Where one turn sends some rows of the set: a few examples, then the rows asked
Q225: [ -4  -5 -28   0 -30  -1 -42  28 -12  -5  -5  10   8]
Q740: [  4  -7 -36  15 -15  11 -35   2 -33 -18  17  -9 -11]
Q806: [ 12 -10   2  24 -35  15  -3  -8 -36 -21 -22   1   2]
Q2: [ 30 -25 -15  12 -36  42 -17  14 -22   4  11  13 -11]
Q506: [  8 -12  13 -12 -22   1 -29  15 -24  -1  26  23 -40]
Q531: [ 10 -12  17  20  10  -8 -30  -6 -19  16 -18  20  -1]
Q247: [  4   0   5   2 -19   4 -45   9  -8  10   8  23 -52]
Q511: [  0 -18 -24  -7  -8 -19  -3   2 -18  -3  -6  -3  -5]
Q730: [ 17 -33 -21  11   0 -16 -51  -2 -14  -6  -2   4  -7]
Q547: [-10  -2  17   1   1   9  -2  25 -26  -4 -16   0  -4]
Q240: [ 13   4  17  17  -2  -2  -8  30 -14 -10   2  17 -36]
Q169: [ 14  -7  22  26   0   2 -40  -2 -26 -25 -14 -14 -10]
Q215: [ 12 -37   2  -4 -26  16 -22  10 -27  -8  12  27 -42]
Q4: [ 33 -12  -4  10 -51  15 -39  13 -21   4  -1 -11   5]
Q50: [  3  -5 -10  -1 -29  22 -27  -2 -10  18  -2  15 -49]
Q446: [ 11 -32  -6 -11 -36  24 -26   4 -11  15  -7  26 -36]
Q392: [ 22   4   6   7   4   0 -18   6   4  25  -2   4 -28]
Q144: [ 30 -20 -13  22 -10  31 -34  -7  -3  24  -4   6 -25]
Q539: [ 21 -20  10  11 -30  16 -20  44 -19 -14   6  30 -13]
Q920: [ 20 -18  24   0 -27 -12 -22   9 -19 -15 -15  -5  15]
Q927: [ 30  -5  -8  33 -20   8 -23 -25 -35  11   3  -4 -12]
Q162: [  1  16   9   6 -12  19 -29  -9 -20   2  -4 -18  11]
Q399: [ -8 -14 -27  24 -12  -5 -24  14 -23 -23 -28  16 -21]
Q492: [  9 -14   7  21 -27  25 -33  38 -28 -26 -23  -5 -17]
Q259: [  9  -9   4  26 -26  19 -45  -5 -16   1 -32  13  14]

Q225 turns into Q399
Q4 turns into Q492
Now these:
Q259 turns into Q806
Q539 turns into Q240
Q506 turns into Q247

Where one turn sends some rows of the set: a few examples, then the rows asked
Q459: [ 24  -5   8 -28  20 -11  15 -25 -18 -11 -46   4  -2 -10  18  15  -7 -11
   8   9  31 -15  -2 -16  18  -9   6  -3   8   6   4   9  38  -1  -1   4]
Q891: [ 33 -19  29 -16   2 -17  28 -21   3   6 -19 -22  -3  -5  -4  21  -1 -22
  11  -8   1  12   8  21  29  -8  -5  -9 -45   9  27   9  21  -1  -2  15]
Q29: [ -1 -14   5  -6  27  -8  28 -26 -16 -14 -43  14 -13 -16  -1  -2  14  -2
  11   6  28  -2   2 -27  12 -14  -3  -8   4  13  36  -6  11 -27 -18  11]
Q604: [  0  12  27  -6  33   7 -12   7  -9  10  17 -11   9  -3  25  -2  20   3
 -13  23  -8   9  -8 -19  13 -11 -11  17  -6  -7 -12  16  -3 -22   4  27]
Q206: [ -7  -2  10 -27  23  12  -8  18  -1  17 -28  -9  14   1   0  22   6 -24
  -1  21   1   0  35  12   0  -8  -1  19 -11  -3  -1   4  46 -15  -6  22]
Q414: [  7   3  -1   7   5  -8  41 -10 -12  11   5   3   2   2  -9  -2 -23 -22
   4 -26  19  12   1 -16  25   9  -7  -8 -23  -8  23 -11   2  18  14   7]
Q602: [ 30   6   7   1   5  -4  31 -26 -15  -2 -18 -23 -15  -4 -12  22   0 -10
   5  -6   0  28  32 -12   0 -18 -26 -21 -36  15  32  15  17 -10 -16  23]
Q534: [ -7   8   4   9   7 -11   2 -25   4 -18   0  -1  -5  -7  22 -20  12  -9
   7  21 -47  22   1  -3 -12 -10  19   6 -15   2  -1  20   5   7 -21  -1]
Q337: [  6 -10  -2  -5 -19 -12   9   5  19  -1 -11   7 -24 -10  29  24   5   7
 -14  11 -19  39   9  -1  25 -17 -25 -26   2 -20  -3  -4  -2   3  -4  46]
Q801: [  0   5  11 -21  -3 -15 -14  12   5   0  17  -1   1  10  15  -4  -2   6
 -14  27 -16  36  23   3  24  -4 -29   6 -22 -25 -13  -4  -8 -16   7  25]
Q932: [ 13  -4   4  -8   7  -4  26 -46   6  10  12  -2   0  22  17   2 -19 -19
 -16  -6  11  24  -9 -25  -1   3 -23  -7 -19  13  17  -2  -2   1  -5   5]
Q829: [ -6   3   4 -31  36   5   9   7 -31   8   0  12  18  -9   8 -10 -10  -4
  15  18  14 -18   4 -17  17  -5   0  18  -7 -12  -2   6  30 -20  -1   7]
Q109: [-22   7 -15  22  -1   8  -8 -13  -8   2  13   8 -20 -11   7   5   1 -18
   7  12 -31   9  13 -21 -19   0  18  -6 -10   9   1  12   0  11 -11   7]
Q913: [-30 -18   8   0 -10 -30 -11  14   1 -15 -27 -14 -21  17  15  -3  18  14
  15  14 -19  20   6  11  18 -16  -9 -14 -17 -12  -8  -9   2 -14   9  40]
Q300: [  1   7  -9  -7  31 -23  -7 -19 -31  -3 -35   2   1  -4 -13  -2   8 -16
  -2  18   8  -8  28   4  21  -4  -5  26  11 -10 -19  16  41  -9  -3  23]
Q716: [ -8   4  19  -1  44  14  11  -7 -17   4  -5   4   8  -6  27   2  27   4
  -5  14  12  -4 -13 -35  12 -21  -4   5   5  -1   8   9   2 -27   1  23]
Q739: [ 16  -1   0 -18  22  15  21   4  -8  26 -14  13   7 -11 -18  28  -8 -26
  -2  -8  32   2  17 -16  20   3  -9   3  -3   0  20  -9  32   2   5  15]
Q692: [  8  28 -14 -27 -23 -25  11   9  -3   8   2  27 -15   9  12   6  -6  13
   8  20 -10  22  14 -13  28   0 -24 -33  -6 -21   4   0  21  -5  -5  20]
Q369: [ 23   5  -1   6  -6   2  28 -20 -11   4 -11 -34 -10  -9 -11  18   1  -6
   7  -5  -8  29  31  -5  -5 -15 -18 -31 -37  12  29  17  16  -9 -10  19]
Q672: [-28 -10   3  -4   9   7 -13  17 -19   6 -17 -28 -13 -29   5   9  23  -3
   4   8  -9   8  32   9  -4 -30   4  -5  12  -6  -4  18   8 -19   0  31]
Q211: [-28  16  -5  22  10 -14   2 -15   6  10  16   7   1  -6 -13 -14  19 -14
   6   2 -39  24  23   5   5  -5  15   3 -23  14   9  10   3  -2 -21   6]
Q374: [-26  24  -6 -26 -12 -21 -14 -16 -12  10  -1   1 -32  16  24   2  10   6
 -10  19 -19  11  -7  -7  38  -9  -8  -2  15 -14   6  -1  -9  -3  17  29]
Q518: [ -3  21   1  15   5 -12  -8 -13   8  14  16  -6  -7  -6   6   8   5 -21
   4  -4 -31  22   4   7   7  -8  25  10 -14   7 -23  24  22  20  -5  10]
Q123: [ 24  -6   8  -7 -10 -23  20 -32  -5 -19 -39  -6 -25  -3  19  20 -10 -24
  -6 -12  30  -2  13  -6  21  -5  10 -15 -11   8  15  17  18  15   2   8]
Q536: [ -7   5   6 -23 -12 -26  16  -3  20  11   2  18 -17  -3  29   4  11  12
   0   7 -18  27 -16  -1  45 -18 -17 -27  -4 -15  19 -13   2 -14  -5  25]
Q517: [-16   6  -1 -14  29  16   8  23 -30  14  19   5  11 -11   8 -24   6   5
   9   9 -10  -4  20  -6  23  -7  -9  21 -17 -16   3  10  13 -14  -2  21]
Q455: [ -4  -7  -2   0  -4 -34  17 -44   8 -24 -31  -3 -37  -7  -8 -11  -8 -15
   0  -6  11   9  17  -5   9  -8  -1  -7 -18   5  39  -5   7 -15 -19  -3]
Q540: [ 17  -5   6  -2   7 -12  37 -12 -11  13  -4   3   0   3 -16  12 -14 -30
   1 -29  24   8   2 -17  24   6  -7 -12 -18  -4  30  -6   7  16  17  11]
Q535: [-26  17 -24 -24  -9 -22 -14   5  -2   5   0  12 -35  21   7 -23   6   6
  -5   5 -17   4  11 -14  36  -2  -9  -3  -6 -21  14 -11  19 -18  11  21]
Q697: [-35  -8  -7   3  30 -18 -16 -11  -7   8 -15   4 -23   3   6 -30  30 -11
 -13  -4  -8  -4  -2  -4  27  -9   2  23  12  -6   6  -3  22 -22  -2  27]
Q797: [-25 -10  22 -11  15  -2 -22  20   2  -6 -32 -13  -3  10  13   4  17 -12
  10  28 -13   0  30  18  -6 -15  -2  18 -14  -3  -9   5  26 -17  -7  21]
Q530: [-22 -11 -18 -22 -18 -23 -15   2 -21  -9 -13 -20 -15   4  13  -2   1  16
  12  14 -19  18  26  12   5 -18 -14 -27   0 -12 -19  11  13  -9  10  31]
Q745: [-12  -1  -8  -6  -4   6   7  20  -8   8  18   2 -16  -6  22  -8   5  14
  -7   1 -14  33  27   5  36 -17 -22  -1 -18 -28  -4   2 -12  -5   9  38]
Q470: [ 14   7  -1  -2 -16 -25  16 -40  -9 -16 -38 -10 -32  -2  18  16 -13 -22
  -7  -5  19   0  17  -1  23  -3  13 -11  -9   9  10  16  14  18  -2   8]
Q746: [ -2 -13 -10 -27 -22 -26   9  13  12  -4  -9  21  -3  -7  -2   3 -14   3
   3  22 -22  27  31  13  24   1 -29 -21 -11 -26   6 -17  10  -4 -11  25]
Q262: [ 22 -13  29  -8  -6 -13  24 -15  10   7 -16 -31  -3   1  -3  21  -4 -17
  18   2  -8  16   4  25  21  -5  -4  -6 -51  10  24   4  20   1  -3  14]
Q490: [ 28 -19  19 -14  27 -19  20 -15  -3   3 -38  -7  17 -12 -21  13  10 -14
   9   5  13  10  23  21  34  -9 -12   9 -22   9   5   5  39 -12 -12  20]
Q326: [ -1 -12 -16 -22 -17 -38   0 -16   8  -1 -14  20 -12  22  16   5  -8   8
  11  20 -22  11  11   4  28  -6 -32 -29  -7  -7 -19  -3  26  -1  -1  23]
Q106: [-25  -4   2  10   4 -14 -12  -3  11   2   4  -2   4 -16  11  -2  -8 -29
   4   3 -39  -2  -3  -5  10  -1  30   6 -18   5  -1  -8   9  14  -1  -6]
Q810: [-23  23 -10  -7  18 -18 -21 -22 -37   7 -16   6 -13   8   6  -6  12 -13
  -8  21  -2  -6  14  -2  13   1  -4  22  28  -6 -15  17  19   2   6  25]
Q40: [-20  -9  16  -3  32  21   3   4  -4  20 -19 -15  -6 -23  -4  27  35 -11
  -4  11  -1  15  20   7  -4 -31  -5   6  10  -7  22   6   8 -21  -2  32]
Q971: [ 28  -9   5   5  29   7  26 -33 -12   3 -31  -8  -9 -14  -9  23  25   1
   4   5  14  25  26   2   7 -25 -25  -6  -4  14  10  22  24 -15 -18  34]
Q808: [  0 -12   3 -10   4 -31  25 -43  -5 -24 -33   2 -28  -7  -6   0 -13 -16
   2  -9  16  10  20 -12   3 -12  -9  -9 -17   9  43  -6   6 -14 -23   0]
Q788: [ 12  -8   5 -17  13  -2  30 -46   2  10  -2   1  -3  23  10  12 -17 -22
 -13 -12  10  21  -2 -23  -1  -4 -31  -6 -19  19  28  -2   8   1  -9   8]
Q285: [-12 -12 -13   7 -14 -39  13  -4   1   4 -14  14 -27  -6   1  10  11  14
  11   2 -14  21   0  -7  39 -18 -22 -39   5 -10  -3 -12  -3  -8   3  40]
Q910: [ -4  10  -4  17  -4 -18   7   9 -15  -7   0  -4  -7 -30   1 -19   4 -18
  11   5 -28  18   7  -8   9   3  43   2 -18   0  -9  16   8   8 -15  12]
Q651: [  6  -9  16 -16  36  19  20 -30  12  21 -16   9   9   2   7  28   8 -16
 -14   5  13  13   2 -14   5 -14 -27   5   2  14  36 -13  11 -11  -7  13]
Q843: [-15 -21   1   9  42 -10   2 -34 -12   0 -31   1 -19  -9   5  -6  41  -7
  -9   7   3   3   5   4  25 -20  -1  22  13   2   3  13  16 -27 -13  37]

Q211 turns into Q106
Q913 turns into Q801
Now these:
Q262 turns into Q932
Q604 turns into Q810
Q490 turns into Q651
Q891 turns into Q788
Q300 turns into Q40
Q692 turns into Q285

